In the rows, zero is written as 128.
R: rows in several groups, each row roughly a mix of its group's directions
R (136 x 11)
[[125 136 107 155 138 135 126 183 143  87 143]
 [116  74 161 141 102 126 142 102 113 118 108]
 [153 159 138 125 126 172  89 157 106 118 133]
 [174 154  81 132 136  94 132 121 138 120 116]
 [153  99 104 125 153 151 123 100 112 170 150]
 [149 108 111 126 112 110 157 128 100 149  75]
 [150 188 126 117 118 114 107 118 112 159 146]
 [131 115  89 110 163 145 124 116 126 167 165]
 [114  97  93 119 137 138 138 112 100 163 167]
 [141 145 151 140  98 145 100 119 177 110 104]
 [144 149 113 151 121  72 148 116 158 124 105]
 [105 121 112 120 102 180 112 127 129 173 126]
 [143 144 151  97 185 105 130 153 133 119 117]
 [ 95 127 169 113 104 122 165 135 154 100 126]
 [117 105 116 107  68 102 124 109 137 150 135]
 [117 160 110 138 116 106 164 166  96 111 144]
 [126 107  85 115 147  99 114 140 176 142 121]
 [159 102 135 116 151 152 113 167 100  96 132]
 [141  91 147 116 141 117  96  90 161 147 111]
 [130 107 114 105 164 164 157  99 120 157 143]
 [127 115 174 138  95  98 104 134 117 103  99]
 [128 153  92 118 128 156 114 160  84 120 104]
 [128 176 139 112 100 113 153 134 143 110  88]
 [ 81 106 105 159 126 165 147 125 118 117 105]
 [141 118 126 109 107 114 168  90 113 141 171]
 [ 93 121 119  69 123 120 142 126 143 135  94]
 [134 129  85 101 151 133 127 131 164 170 148]
 [128 161 127 154 145 134  96 161 144  92 156]
 [106 131  98 172 133 110 152 126 140 112  84]
 [118 110 145 136 154 129 116 151  74 111  94]
 [109 115 162 170 145  83 151 130 132 138 141]
 [117 119 164 149  80 131 117 118 144 102  95]
 [114  80 139 120 154 113  84 112 147 141 112]
 [155 156 105 130 172 170 126 140 106 132 118]
 [122 137 143 167 105 113 101 147 106  79 133]
 [150 163  89 133 112 122 121 172 157 142 131]
 [121 157 118 124 129 175 159 115 146 171 132]
 [121 148 101  99  98 116 132 102  87 161 122]
 [ 87 146 116  99  95  96 113 133  96 126 116]
 [ 82 141 133  86 159 128 104 106 131 111 140]
 [ 88 113 115 152  80 132 144 110 161 123 131]
 [172 147 143 164 118 124 146 136 138  81 129]
 [122 123 125 139 135 191 128 150 125  98 158]
 [145 104 116 117 137 123  94  92  93 134 168]
 [101 126 145 131 170  86 146 101 158 124 133]
 [159 128 131 120 172 102  90 124 102 105 113]
 [104 100  94 103 105 114 121 134  95  91 140]
 [122  99 170 123 134 164 104 129  97 114  99]
 [155 176 137 132 121  91 161 145 147 140 115]
 [121 113 128 110 194 119 129 123 159 134 106]
 [116 140 135 104 140 162  85 135 116 174 142]
 [167 116 101 126 103 122 153 144  92 136  93]
 [164 117 110 150 139 103 133 159 121 142  80]
 [137 106 149 148 123 161 131 116 184 122 153]
 [104 153 142 120 126 159  98 103 109 175 131]
 [ 72 140 136 114 159 152 110 106 104 122 118]
 [ 95 101 164 104 123  95 102 143 155 118 138]
 [136 118  92 120 122  82 116 160 102  96 135]
 [ 66 139 148 122 106 118 110 148 129 113 103]
 [150 137 105 154 159 124  88 171 129 110 122]
 [157 109 152 145 104 152 135 103 153 121 172]
 [145  82 148 122 120 133 160 106 165 118 155]
 [153  98 144 136 141 127 174 122 152 165 107]
 [110 136 117 162 113 139 105 176 150 120  94]
 [100 127 123 166 133 133 141 168 169 110 105]
 [104  98 166 141 118 111 150 141 145 139  84]
 [112 117 147 160  85 105 100 138 120 102  99]
 [ 97 127 144 135  62 132 153 118 133 140 137]
 [175 139 109 152 111 123 122 134 101 109  86]
 [125 138 127 139 140 148 104  94 106 103  74]
 [115 120 135 160 132 171 121 173 127 105 101]
 [ 81 134 143 127 168  81 125 131 143 130 120]
 [ 83 140 148 153  99 115 104 158 153 133 111]
 [127 130 123 108 181  78 151 140 135 132 126]
 [118 102  95 116 135 159 135 101 125 165 166]
 [184 164 105 126 121 121 144 131 128  95 114]
 [107 118 134 100 182 160 162 134 125 126 125]
 [112 114 124 129 160  88 117  77 139 129 103]
 [ 75 146 153 130 152 133 111 116 114 130 168]
 [136 119 107  98 100 154 151 154 106 158 159]
 [185 135 122 156  96 150 113 129 153 118 125]
 [101 134 139 111 141 147 125 123  93 105 183]
 [139  82  95 123 137 160 103 116 103 103 119]
 [126 164  97 128 160 143 146 136 179 126 128]
 [ 75 141 144 165 126 150 138 143 158 136 111]
 [134 100 124 128 108  76 133 155 152  93 124]
 [104 166 135 147 129  90 126  84 141 145 113]
 [ 84 119 157 166 139 145 125 145 138 107  97]
 [153 154 107 140 175 109 161 135 154 112 135]
 [143  89 117 152 123 154 109 116 100  85 144]
 [ 96 121 142 138  72 139 164 136 145 133 142]
 [112 100 144 128 165 152 127 180 145 111 136]
 [123 135 119  99 161  77 142 148 139 138 159]
 [117 139 162 138 112  95 126 142 160  93  93]
 [149 152 142 109  82 109 146 110 105 137 164]
 [104 151 181 159 105 104 139 128 135 142 144]
 [162 162 128 124 121  76 131 139 128  98 148]
 [174 131 133 108 125 108 105 108  79 113 130]
 [138 168 111 108 110 149  92 141 111 127 168]
 [128 146 110 144 125 144 119 112 197 126 113]
 [131 163  75 116 139 134 137 171 138 121 137]
 [105 128  93 123 132 111 115 141 183 162 125]
 [ 96  99 166 163 144 135  99 131 130 155 140]
 [150 149 139 113 173 165  93 147 138 121 112]
 [136  95 153 121 120 115 126 106 129  72 157]
 [127 149 135 143 124 177  97 133 147 114 172]
 [116 145 108 123 149 105 128 191 133 113 149]
 [149 116 123  88 137 101 123  94 138  83 113]
 [143 104  99 125 175 115  92 131 135 117  95]
 [156 107 135 156 113 106 147 106 130 144  76]
 [125 144 140 141 121 151  98  73 107 132  95]
 [127  85 132 103 140 167 141  84 138 138 140]
 [116 173 112 129 152 152 126 115 146 177 137]
 [118 132 106 174 100 127 128 153  87 118 153]
 [115 141 132 151 160 136  67 156 132 132 120]
 [153 149  93 127 102 164 112 151 113 146  96]
 [123  96  89  96 135 114 105 125 161 161 131]
 [165  85 113 154 145 112 123 153 119 118  96]
 [148 120 106  97  94 172 141 140 109 148 151]
 [101  95 139 109 142 117 151  95 146 150  88]
 [155 113 138 116 180 107 140 100 134 141  94]
 [ 98 123 118 113 163  98 144 177 143 114 138]
 [145 115 155  99 138  93 163 115 164 122 149]
 [122 139 140 129 125 111 132 112  58 121 154]
 [158  99  87 160 137 150 155 148 116 135 142]
 [114 145  99 104 129 176 119 158  93 121 136]
 [128 161 129 140 150  84 103 148 120  91 147]
 [112 114 147 145 127 185 112  94 121 148 108]
 [129 103 165  93 123  91 115 106 104 123 155]
 [112 128 158 174 160  97 124 115 141 102 112]
 [156 126 132  84 131 117  92 110  93 147 151]
 [156 142 116 127  97 152 124 158 120 137 181]
 [132 147  78 137 138 152 106 167 120  99 125]
 [120 125  79 154 140 101  84 147 119 142 136]
 [ 88 127 171 151 133 149 115 145 161 104 127]
 [129 127 116  99 172 181 131 130 123 146 151]]
the two rows of each list that fit no group, in list order (the others fit one group, some only roughly)
    K_202: [140 123 141 131 112 142 136 139 136 125 202]
    K_93: [147  96 111 122 129 103 100 171 140  99 105]
    K_240: [100 149 150 149 120  86  82 130 133 129 107]
    K_283: [140 129 148 123 121 124 102  58 123 109 126]
    K_968: [165 155 107 112  99 158  93 131 148 140 143]
    K_163: [121 112 153 121  93 158 114 121 103 142  79]
    K_409: [152 125 111 115 160 168  94 113 150  98 117]
    K_662: [149 100 144 134  74 130 167 137 128 151 125]
    K_844: [137  90 107 116 156 106 148 138 144 176 142]
    K_267: [124 162 144 173 102 142 138 114 107 162 148]
 : K_163; K_662
    K_527: [115 122 115 158  76 164 126 136 114 127  97]
    K_864: [ 98 103 125 127 151  64 134 138 134 129 115]
    K_823: [113 154 141 145 116 167 116 121 125 126  70]
    K_801: [163 144 112  97 104 127 124  84  96 110 131]
    K_389: [133 131 117 139 162 140 146 158 152 182 142]
    K_295: [166 149 125 118 123  74 145 122 115 136 160]
    K_249: [124 121 146 165 119 169 121 121 177 151 125]
    K_647: [119 175 129 139 149  98  83 123 106 114 125]
    K_877: [105 150 128 146 143 145 115 125  68 105 109]
    K_819: [118 141 104 134 130 126 161 136 126 195 136]
    K_164: [149  85 121 141 130 148 164 154 163 109 117]
    K_774: [116 112 171 112  77 154 108 123 132 115 138]
    K_959: [111 142 142 114 125 118 120 123 187 148  87]
    K_855: [ 81 140 119 128 131 135 167 153 100 143  98]
 : K_959; K_855
    K_99: [138 124  96 132  81 156 138  91 111 146 110]
    K_484: [171 127 121 115 123 157 115  80 108 118 103]
    K_447: [119 101 102 104 172 151 108 135 114 152 156]
    K_584: [103 138 103 148  76 149 131 129 151 155 109]
    K_80: [109 100  78 120 130 111 135 171 103 137 128]
    K_462: [104 113 116 123 138 148 145 123 127 196 138]
    K_508: [143 111 128 117  90 132 150 129 163 170 160]
    K_982: [135  88 143 121  85 125 137 102 144 114 168]
    K_474: [133  93 127 131 100 126  98 179 116 106 147]
    K_732: [111 118 103  85 122 142 145 156 114 172 113]
    K_783: [116 151 156 148 119 176 114 113 142  87 134]
    K_609: [ 92 165 130 129 105 143 112 146 129 103  84]
    K_433: [155 142 156 127 112 101 180 119 146 124 154]
 : K_982; K_474
    K_22: [101  89 122 109 110 151 110 111 132 151 172]
    K_840: [138 120 108 105 110  72  96 103 128 147 129]
    K_18: [119 159 163 134 145 116  83 137 147 130  91]
    K_934: [114 177 162 135 132 136 134 144 173 113 140]
    K_782: [108  85 143 124 104  82 147 123 111 111 149]
    K_596: [145 122 183 112 146  97 110 138 122 110  98]
    K_177: [128 123 174 119 125 119 100 132  92 114 171]
    K_45: [126 157 139 142 137  98 164 144 149  92  94]
    K_863: [ 87 150 158 135  92 116 140 110 110 161 133]
    K_726: [121 148 115  64 128 109 146 120 136 125 159]
    K_153: [119 138 156 140 127 115 115  71  85 122 130]
    K_727: [115 170 161 101 113 160 117 108 113 154 140]
    K_83: [162 149 114 123 111 111 121  93  85 158 139]
 : K_177; K_727
    K_392: [141 137 104 138 117 148 124 132 116 147  61]
    K_699: [163  70 121 124 148 126 115 129 118  93 124]
    K_792: [ 84 139 139 111  78 134 138 116 114 102 109]
    K_422: [161 166 104 143 129 140  77 146 142 130 128]
    K_242: [118 101 132 164 151 163 156 156 145 126 100]
    K_799: [131  99 158 149 167 113 154 107 164 140 132]
    K_881: [ 86 119 111 129 135 180 142 153 108 127 149]
    K_205: [ 63 147 140 126 109 137 151 145 134 147 114]
    K_621: [163 130 143 123 121 104 153 109  70 140 122]
    K_105: [155 170 131 149 155 121 129 159 164 141 149]
    K_767: [128 105 174 131 142 142 100 122 154  83 120]
    K_373: [ 99 119 154 141 176 141 118 144 126 138  85]
 : K_799; K_373
    K_183: [132 139 156 133 114  87 119  83 102 152 149]
    K_830: [136 151  94 120 131 168 129 120 120 172  95]
    K_342: [ 93 104 138 126  74 100 127 103 141 138 123]
    K_135: [147 144 119 159 141 111  80 144 136 115  87]
    K_525: [166 140  96 124 114  99 123  83 155 128 139]
    K_772: [ 98 150 122 148 156 125 106 154 159 147  90]
    K_364: [128 144 135 133 123 139  88 135 128  63 113]
    K_243: [113 140 187 150 123 114 133 128 157 102 149]
    K_861: [146 126  83 132  93 173 139 129 116 144 108]
    K_552: [112 139 134  79 103  91 139 101 113 136 152]
    K_469: [150 146  97 155 152 123 100 161 152 159 126]
    K_674: [124 146 138  78 138  79 117 134 149 109 137]
    K_722: [111 112 154 123  84 132 135 172 143 126 162]
 : K_525; K_469
    K_957: [125 139 128 163 131 139 117 138 177 157  88]
    K_710: [130  89  88 104 145 148 136  91 149 121 110]
    K_184: [142 138 142 147  96 161 172  99 134 123 156]
    K_635: [142  76 102 113 158 151 144 155 143 115 131]
    K_181: [ 89 134 130 167 112 155 157  99 140 134 103]
    K_558: [134 118 143 129  99  86  84 114 106 159 122]
    K_902: [153 181 149 117 132 132 152 106 161 146 133]
    K_208: [140 162 103 101 103 124 110 129 123 180 113]
    K_52: [ 84 156 117 144 138 152 118 163 106 156 115]
    K_930: [114 114 140 132 153 146 119 103 183 107  98]
    K_760: [184 151 107 149 153 136 104 129 114 150 128]
    K_615: [110 108 106  80 121 139 150 142  87 149 117]
    K_117: [147 166 138 141  79 129  96 144 149 111 135]
 : K_710; K_558
    K_675: [114 149 108 103 113 132 163 116 123 185 120]
    K_734: [ 81 104 148 128 174 118 141 131 121  97 131]
    K_705: [140 124  90 149 175 151 118 129 132 110  92]
    K_157: [103  87 149 119  99 136 170 137 140 116 155]
    K_197: [117 124 150  83 133 126 141 154 107 133 179]
    K_220: [ 95  95 150 104 135  75 136 140 129 127 143]
    K_294: [113 111 100 153 105 133  79 162 134 145 113]
    K_382: [107 113 103 145 111 102 149 172 109  97 147]
    K_313: [ 95 141 126 157  91 150 153 147 121  94 148]
    K_128: [ 89 116 134 135 144 115 142 114  98 156  80]
    K_838: [152 165 122 145 153 130  94 162 149 136  99]
    K_442: [153 112 169 132  93 112  98 101 141 124 103]
    K_305: [159 103 153 136 101 105 154  99 128 134 166]
    K_779: [144 174 100 137 142 122  93 155 116 144 100]
    K_905: [110 150 126 113 180 100 124 132 159  99 141]
 : K_294; K_905
    K_506: [139 127 124 136 139 103 132 114  69 116  85]
    K_25: [ 94 148 125 114  78 116 134 156 156 123 106]
    K_119: [125  97 153 126 154 135  82  96 126 145 155]
    K_682: [130 174 131 152 149 120 105 163 141 162 111]
    K_691: [165 145 150 143 137 120 103 129 136  73 113]
    K_383: [128 167 145 152 134  93  78 115 140 126 117]
    K_927: [145 120 153 122  84  91 103 133  95 131 150]
    K_224: [126 137  93 117 136 117 139 175  93 126  91]
    K_551: [158 115 108  90 126  94 160 138 143 100 110]
    K_359: [118  87 109 102 127 171 140 113 121 137  90]
    K_987: [154 103 132  91  92 137 108 127  86 134 146]
    K_886: [151 143 136 110 110 110  90 182 120 126 145]
    K_88: [146 129 113 187 136 116 104 130 127  87 118]
    K_421: [166 157  88 113 116 141 106 150 129 123  94]
    K_589: [126 129 159 119  63 112 121 145 118 123 152]
 : K_25; K_88
    K_719: [142 143 137 131 150 113 147 148  73 111  93]
    K_939: [101  74 144 106 128 121 158 111 136 134 157]
    K_586: [147 151  98 147 116 104 178 130 159 116 133]
    K_470: [154 124 112 103  91 103 139 136 109 172 107]
    K_428: [133  84 108  90 151 146 153 126 153 137 105]
    K_498: [159 155  82 119 128 140  94 160 132 145 119]
    K_67: [108 128 124 104 138 179  94  89 121 140 127]
    K_735: [ 80 100 128 150 163 102 123 104 145 127 117]
    K_577: [173 129  88 120  84 115 115 112 129 111 135]
    K_488: [136 150 147 145 111 102 125 116  90 119 180]
    K_47: [ 85 130 125 138 127 124 187 139 135 104 111]
    K_218: [145 128 122 154 168 125 126 116 112 122  68]
    K_457: [166 146 154 125 137 158 136  83 153 143 114]
 : K_735; K_577
    K_102: [ 83 140 139 135 169 135 108 124 107  91 144]
    K_13: [163 152 117 120 100  76 106 113 136 141 114]
    K_374: [155 120 186  93 133 110 120 112 150 126 120]
    K_23: [139 109 127 124 157 124  97 189 135 108 124]
    K_412: [163 145 128 166  93 144 128 133 146  87 120]
    K_370: [ 91 149  97 120 132 165 113 141 139 104 163]
    K_69: [119 168 130 156 168 132  96 140 127 126  92]
    K_570: [135 117 123 180 111 112 151 143 166 101 115]
    K_579: [164  92  93  96  96 132 143 135 124 129 147]
    K_158: [121 139  95 118 174 130 170 144 101 138 143]
    K_222: [140 108 123 142 132 178 139 128 111  75 123]
    K_497: [152 101 116 155 163 138 157 157 158 125 149]
 : K_412; K_570
    K_645: [124 150 161 110 129  94 149  91 121 139 166]
    K_49: [ 94 160 149 129 114  93 120  95  95 126 113]
    K_962: [ 95 154  80 161 116 138 152 145 112 120 131]
    K_454: [148 117 139 132 124  87  74 137  95 135 121]
    K_845: [103 121 122 116 103  68 139 148 114 145 147]
    K_653: [117 143  83 103 117 157 107 109  88 116 123]
    K_148: [ 81  99 124 135 132 172 119 146 145 108 111]
    K_279: [137  90 139 108  96 166 129 121  99  95 119]
    K_402: [ 79 119 113 128 118 143 154 155 104 122 167]
    K_323: [145 109 156 176 134 115 133 120 172 113 109]
 : K_49; K_279
    K_258: [ 81 118 115 119 122  85 116 167 111 130 138]
    K_690: [ 87 113  99  79 118 156 131 114 128 130 145]
    K_988: [178 100 129 146 109 125 165 124 107 117 103]
    K_871: [108 127 112 147 116 163 166 138 120 176 113]
    K_523: [158 144 121 108 131 100 107  98  94 169 121]
    K_103: [112 137 176 142  88 134 151 114 155 154 131]
    K_961: [105 131 112 136  72 158 118  98 116 147 138]
    K_483: [161 110 137 119 164 163 135 145  94  97 136]
    K_354: [153 182 120 147 141 153 125 150 160 120 117]
    K_620: [144 164 131 130 121 101 149 130 132 123 189]
 : K_103; K_961
    K_969: [164 147 152 123 130 155 141 146  85 106 154]
    K_765: [ 95 136 108 124 149 182 164 140 119 125 139]
    K_669: [106  84 175 131 129 119 136 135 116  87 128]
    K_209: [ 74 143 133 163 141 113 141 157 152 120 121]
    K_590: [117 108 115 107 119 152 149 116  85 145  83]
    K_435: [127 142 109 132 130 144 179  76 132 146 131]
    K_473: [156 101  78 128 136 161 122 133 142 119 161]
    K_581: [141 108 146 140 120  88 157 124  92 113 167]
    K_247: [192 116 124 137  89 136 138 128 134 119 150]
    K_763: [ 90  92 127 137 111 172 158 131 134 108 117]
 : K_209; K_473
    K_594: [102 132 114 166 110 113  96 135 143 121  80]
    K_771: [141 126 157 139 140  95 164 142 175 139 148]
    K_193: [ 94 136  93 130 121 135 135  98 124 178 150]
    K_461: [104  74 149 121 112 120 114 130  83 127 134]
    K_911: [153 121 113  96 163 124  75 141 119 145 128]
    K_950: [ 91 143 102 149 130 117 180 141 144 108 115]
    K_26: [137 158 138 128  96  97 110 106 148 137  81]
    K_361: [131 131 143 142 157 181 135 130 175 112 133]
    K_501: [119  87 140 147 146 168 158 127 108 101 109]
    K_172: [145 152 171 138 150 101 107 152 163 112 135]
 : K_193; K_26
    K_287: [ 99 155 100 141 130 173 159 140 156 115 129]
    K_210: [137  97 130 110 111 104 175 115 132 105 165]
    K_330: [146 158  87 128 102 140 123 145  98  92 109]
    K_346: [156 131 108 140 135 105 153 145 172 120  86]
    K_194: [ 93 121 105 129 141 190 116 135 131 117 148]
    K_127: [151 101 116 110 186 131 137 151 142 109 143]
    K_534: [162 157 125 130  90 116 158 110 114  90 137]
    K_297: [113 109 160 124  95 156 172  97 134 120 117]
    K_126: [142 120 122 105 127 130 103 193 145 131 152]
    K_948: [155 150 142 131 115  92  96 163  91 119 129]
    K_223: [186 130 134 119 120 124 137 117 130 135 180]
    K_518: [127  95 169 146 140  99 142  96 144 107 153]
 : K_346; K_223
    K_446: [149 172 108 136 121 151 150 111  96 107  98]
    K_611: [130  90  86 143 151 120 106 172 122 135 120]
    K_262: [175 159 136 139 104 105 124 106 163 126 110]
    K_648: [134 103 145 124 162 122  83 108 127 158 161]
    K_149: [ 84 144 130 160 114 161 145 100 141 144 103]
    K_311: [142 153 127 147 150 141 174 130 118 104  84]
    K_268: [148 155 174  93 139 107 114 115 131  96 141]
    K_731: [158 132  90 149 168 148 121 139 127 109  93]
    K_938: [ 89 144 124 111 140 137  69 140 133 114 108]
    K_254: [109 144  82 155 116 180 120 137 131 128 136]
 : K_446; K_268
    K_199: [147 184 107 141 123 145 169 142 137 114 129]
    K_20: [ 96 146 147 168 110 155 157 112 155 110 127]
    K_375: [135 136 115 128 123 170  91 182 120 139 126]
    K_291: [164 150 141 128 125 129  96 110 130  74 110]
    K_496: [134 112  86 150 106 179 129 139 129 133 100]
    K_463: [123 140 132 127 152  75 127 140  90  92 137]
    K_614: [115 134 111 110  84 107 172 150 124  99 118]
    K_234: [107 140 157 119 164  80 157 108 122 115 130]
    K_104: [ 92  79  95 148 141 132 110 118 107 142 118]
    K_549: [166 101 144 110 143 113  95  93 137 159 128]
    K_246: [142 161 151 115 126 169 151  83 141 139 130]
    K_371: [137 131 108 158 125 145 183 166 146 137 125]
 : K_20; K_234
